In the rows, zero is written as 128.
Rotation paths and how fast each direction turns (deg/step):
Each turn is a multiple of 5 degrees from 10 to 175, or 0.
Each row of a path follows its step; steps can be skipped.
Rotation 1:
step 1: [123 124 127 114 130 122 125 136 128 129 134 133 113 135 129 123 124 134
 125 120 125 121 135 140 131 134 127 126 125 119 131 120 128 121 118 128
 132 111 128 127 128 123 138 135 118 126 124 125 118 126 137 124]
step 2: [130 131 116 120 114 123 126 125 133 121 135 124 126 135 122 124 127 127
 124 133 127 130 137 124 124 126 128 127 133 126 123 122 137 117 134 131
 119 135 125 137 108 138 129 126 136 126 131 124 125 128 136 141]
step 4: [126 127 127 136 123 128 129 126 124 130 137 135 133 129 122 121 125 140
 132 115 125 129 120 125 127 131 130 134 127 116 133 125 121 134 121 117
 128 135 142 129 136 130 119 119 132 134 139 140 135 136 135 131]
step 8: [121 122 128 137 118 125 136 118 131 123 119 134 124 129 120 116 129 134
 131 123 137 128 116 128 130 129 130 123 124 126 123 131 129 139 123 124
 137 136 135 130 125 134 114 124 115 120 132 125 130 136 136 130]
step 12: [119 124 130 123 126 129 134 126 138 121 113 124 128 134 125 126 135 126
 133 124 134 118 113 126 133 135 134 123 125 118 138 124 128 130 122 111
 126 121 134 130 128 124 114 131 132 131 135 135 132 126 129 132]
step 21: [121 132 110 134 117 128 130 134 137 136 117 135 123 133 126 126 124 129
 135 133 116 127 122 129 131 134 131 125 129 126 126 121 137 125 134 134
 123 136 135 124 127 141 117 127 135 128 124 132 127 122 140 136]
step 23: [118 125 126 120 122 124 124 122 117 112 132 127 139 140 135 130 121 132
 122 126 122 132 128 137 124 124 120 143 117 119 125 127 121 131 119 124
 129 135 130 125 131 120 129 120 133 132 134 128 134 127 128 134]
step 24: [131 120 124 129 141 116 127 133 138 120 121 123 123 137 122 125 134 128
 117 136 129 121 125 124 124 128 129 128 122 123 137 123 133 133 134 109
 132 119 128 122 122 133 132 119 120 131 132 117 127 130 130 126]
Speeds:
[127 126 128 127 127 128 130 126 131 126 128 127 129 128 126 131 128 126
 131 130 128 125 125 126 128 124 129 129 128 128 132 129 130 128 132 128
 128 128 125 128 128 130 126 130 129 129 125 128 126 126 131 127]	115
[127 129 129 129 129 126 125 131 128 124 130 130 129 127 127 128 126 129
 126 127 130 131 128 125 128 127 125 128 129 126 127 130 130 129 127 128
 130 128 126 126 131 126 125 129 129 126 125 132 127 127 129 127]	80
[130 130 125 132 127 127 129 130 129 128 131 128 126 129 127 128 127 129
 128 132 126 129 128 125 123 130 129 127 127 128 130 128 126 126 125 127
 126 126 127 129 130 132 127 126 128 128 127 125 129 127 129 128]	130
[128 126 127 130 126 128 130 129 130 130 127 127 127 126 129 125 127 126
 130 128 127 126 128 128 130 129 125 127 127 128 129 128 133 130 127 129
 129 127 128 128 131 132 125 128 127 131 131 131 129 131 126 127]	85
Rotation 2:
step 7: [136 131 132 138 121 124 126 126 117 138 128 131 139 121 132 127 136 127
 125 138 123 139 135 144 124 133 119 128 126 120 143 131 138 136 130 130
 133 126 124 129 122 135 119 140 124 124 136 129 121 129 125 124]
step 10: [133 133 128 135 130 127 133 130 132 146 131 125 137 125 118 144 146 126
 130 129 132 131 128 127 131 142 120 140 134 133 134 130 136 127 135 127
 118 127 137 126 127 124 125 125 124 122 130 126 121 119 132 125]
step 12: [136 133 130 138 132 125 134 118 125 146 129 134 125 128 125 133 139 131
 126 119 129 142 130 124 119 135 134 127 132 131 126 126 133 137 128 125
 139 137 120 121 134 126 127 129 120 129 127 122 115 133 123 116]
step 13: [132 131 130 131 128 129 122 129 117 133 124 123 123 119 121 136 133 123
 125 139 132 118 134 150 141 136 123 133 121 124 133 126 130 121 136 142
 134 118 126 135 128 128 122 129 127 124 123 124 128 119 127 129]
step 14: [135 128 134 130 129 134 125 123 138 139 127 127 126 128 125 110 128 121
 133 124 115 124 131 126 123 124 127 131 125 140 140 132 133 133 126 122
 134 130 127 117 120 131 138 136 117 126 120 117 123 130 118 116]
step 20: [130 123 136 138 124 131 127 127 136 134 129 126 133 126 122 125 123 117
 127 134 129 125 126 132 131 119 119 126 118 109 134 137 134 136 128 131
 122 131 117 115 129 124 126 131 117 127 113 122 125 120 127 119]
step 23: [138 136 135 140 130 119 123 127 140 123 140 127 133 127 128 129 138 132
 125 136 129 139 130 137 123 126 125 135 128 125 138 135 134 135 134 117
 130 124 123 128 130 118 116 136 128 121 119 121 127 135 123 126]
step 26: [130 130 139 144 116 125 133 120 129 144 120 130 128 124 125 132 132 126
 126 138 129 129 124 128 129 128 118 142 120 130 144 131 133 125 131 128
 119 120 123 121 125 123 125 127 125 133 138 119 119 126 127 126]
Speeds:
[130 130 130 128 126 130 127 124 129 127 126 131 129 126 132 129 130 130
 129 128 131 129 125 129 126 128 125 127 129 127 126 127 127 130 130 126
 127 128 125 130 129 127 126 127 126 129 129 129 125 125 128 129]	130
[125 125 130 130 128 129 130 128 129 131 129 128 126 131 127 130 130 130
 130 131 132 129 129 130 125 128 129 129 128 125 129 129 126 130 127 128
 128 126 129 127 128 130 125 127 129 125 129 129 130 130 128 127]	135
Rotation 3:
step 3: [130 128 125 119 127 128 130 123 130 125 127 133 124 120 118 119 134 139
 120 129 113 130 134 116 120 138 131 139 123 130 133 138 120 131 134 131
 131 132 123 128 123 125 120 130 120 125 132 128 134 119 137 135]
step 8: [142 138 126 124 124 132 129 131 132 129 129 130 124 135 134 129 135 135
 120 130 133 123 136 127 123 132 135 138 130 115 131 134 119 133 118 124
 134 139 138 119 141 126 127 131 130 132 136 139 129 124 128 123]
step 10: [136 129 128 133 132 127 126 136 131 120 123 121 128 131 135 116 129 127
 126 126 129 121 120 122 113 120 131 148 121 136 127 132 126 132 132 132
 128 136 123 121 134 124 126 130 121 132 129 137 117 130 130 136]
step 11: [123 122 118 115 129 128 132 133 138 119 136 128 108 120 127 122 134 129
 124 124 125 129 138 129 128 126 137 135 125 135 131 128 126 132 131 134
 128 120 122 132 119 126 123 127 139 123 116 132 131 124 132 128]
step 13: [135 133 126 129 131 135 128 133 129 135 118 124 120 122 121 126 142 127
 119 126 137 131 147 137 126 137 126 130 124 126 118 130 131 139 124 122
 120 123 129 133 125 118 136 133 130 121 124 133 131 134 134 125]
step 15: [138 125 118 127 123 127 125 121 126 119 129 112 121 118 135 131 129 133
 122 131 140 127 138 125 116 114 131 137 126 132 129 133 121 133 130 121
 130 123 130 140 125 127 131 127 130 126 135 134 133 125 126 118]
step 21: [135 127 129 125 124 135 130 136 124 125 129 115 119 119 129 128 133 138
 129 136 138 131 138 128 119 128 133 134 132 121 125 123 135 138 132 122
 129 135 133 129 147 130 127 134 129 129 128 134 123 130 133 116]
step 24: [124 126 123 128 130 145 131 123 129 126 134 133 111 124 115 114 129 123
 125 128 118 131 134 126 133 130 130 135 117 134 123 131 133 128 126 131
 133 126 127 123 128 116 124 119 132 120 126 119 119 127 126 131]
Speeds:
[126 126 130 125 127 127 135 130 130 130 128 129 129 126 128 129 128 129
 127 129 128 128 129 129 129 130 127 127 127 128 130 129 128 129 130 127
 130 129 132 130 131 128 124 126 126 126 128 131 130 128 129 128]	80
[129 129 129 130 127 130 126 131 127 128 128 127 130 126 127 124 129 128
 130 129 126 131 127 129 127 131 125 128 126 128 126 132 130 127 128 128
 128 130 128 129 127 126 129 126 123 128 124 128 126 129 128 125]	100
[129 128 125 129 129 126 128 130 128 130 131 127 126 127 128 131 130 129
 129 132 128 128 127 133 130 126 128 132 128 128 126 126 130 127 132 126
 127 128 131 128 124 127 129 128 129 127 129 129 129 129 127 124]	170
[128 130 127 129 128 132 129 131 128 126 129 130 125 128 125 126 129 132
 128 128 128 126 128 127 130 130 131 128 124 125 127 129 130 125 127 128
 126 128 128 127 129 128 128 129 131 129 131 130 128 130 132 129]	135
Rotation 4:
step 6: [125 132 130 119 125 134 135 128 128 116 113 124 124 119 123 126 131 135
 129 137 136 128 120 124 119 130 132 125 130 128 120 124 120 130 134 141
 128 126 125 127 138 133 135 119 125 129 134 111 131 137 130 129]
step 7: [130 124 131 124 135 127 127 125 132 120 126 129 126 118 120 131 123 144
 136 127 129 130 139 128 143 125 116 133 132 118 133 139 131 132 132 128
 128 130 126 132 134 118 134 129 121 129 118 121 135 137 133 124]
step 14: [131 135 131 131 123 127 126 123 136 125 120 124 125 110 121 138 121 132
 129 122 139 129 129 120 131 128 137 131 133 121 129 125 140 143 138 129
 125 117 132 129 132 130 132 131 135 133 122 129 135 128 136 128]
step 15: [127 134 125 130 132 132 129 138 121 132 121 124 126 120 129 133 125 135
 123 130 129 136 128 118 131 124 116 125 139 137 124 121 136 129 133 140
 127 134 119 136 126 121 129 121 118 137 132 121 136 132 120 117]
step 16: [132 132 127 121 133 113 129 131 128 115 121 131 117 115 115 133 127 133
 127 138 135 128 132 135 132 127 138 127 134 128 124 122 130 141 137 125
 130 119 132 128 130 125 128 123 124 124 127 115 126 125 134 126]
step 21: [132 124 120 123 129 125 122 128 134 119 126 122 124 112 124 133 132 132
 125 128 128 138 120 134 135 131 129 125 131 120 132 125 133 121 136 138
 128 116 122 136 126 125 127 113 132 134 129 117 131 135 137 131]
step 25: [119 141 135 132 131 136 131 138 130 124 131 131 122 116 133 140 131 135
 125 131 135 132 134 134 146 133 128 126 139 124 114 129 129 133 136 132
 126 125 131 126 126 122 131 126 129 135 131 127 134 131 129 121]
step 26: [130 133 132 123 135 126 125 123 124 131 117 116 116 111 126 128 123 122
 131 121 128 126 123 124 128 123 136 130 131 133 127 128 131 137 131 125
 129 125 126 135 122 126 129 117 121 137 130 112 136 134 129 137]
Speeds:
[130 127 126 129 127 128 128 126 128 128 129 127 131 128 128 130 129 126
 123 125 133 129 127 128 126 130 126 129 128 127 131 125 131 124 128 131
 127 128 128 127 129 127 128 128 131 126 128 128 127 126 129 130]	40
[126 125 123 131 131 130 128 130 128 126 128 125 127 127 129 125 128 126
 129 126 130 131 126 127 129 126 129 127 128 127 128 131 129 129 126 125
 128 125 129 131 131 127 128 129 128 128 126 127 130 125 128 128]	155
[127 128 128 129 126 128 130 129 127 130 129 128 128 125 127 129 128 127
 124 127 128 127 126 126 130 129 130 128 128 130 125 131 129 132 129 131
 127 126 126 128 125 126 125 124 129 130 129 130 127 125 124 127]	70
[129 128 125 127 129 125 129 130 129 125 127 132 128 130 129 124 127 128
 127 128 126 127 131 129 131 131 129 127 130 127 128 128 132 127 129 127
 129 130 126 128 131 125 130 124 129 126 128 130 128 129 126 130]	125
[129 126 126 126 127 130 128 128 126 131 126 127 129 125 130 130 128 132
 127 127 123 128 123 127 126 127 129 127 126 128 128 127 129 127 127 128
 128 130 126 130 129 129 129 127 129 123 129 127 132 129 127 129]	125
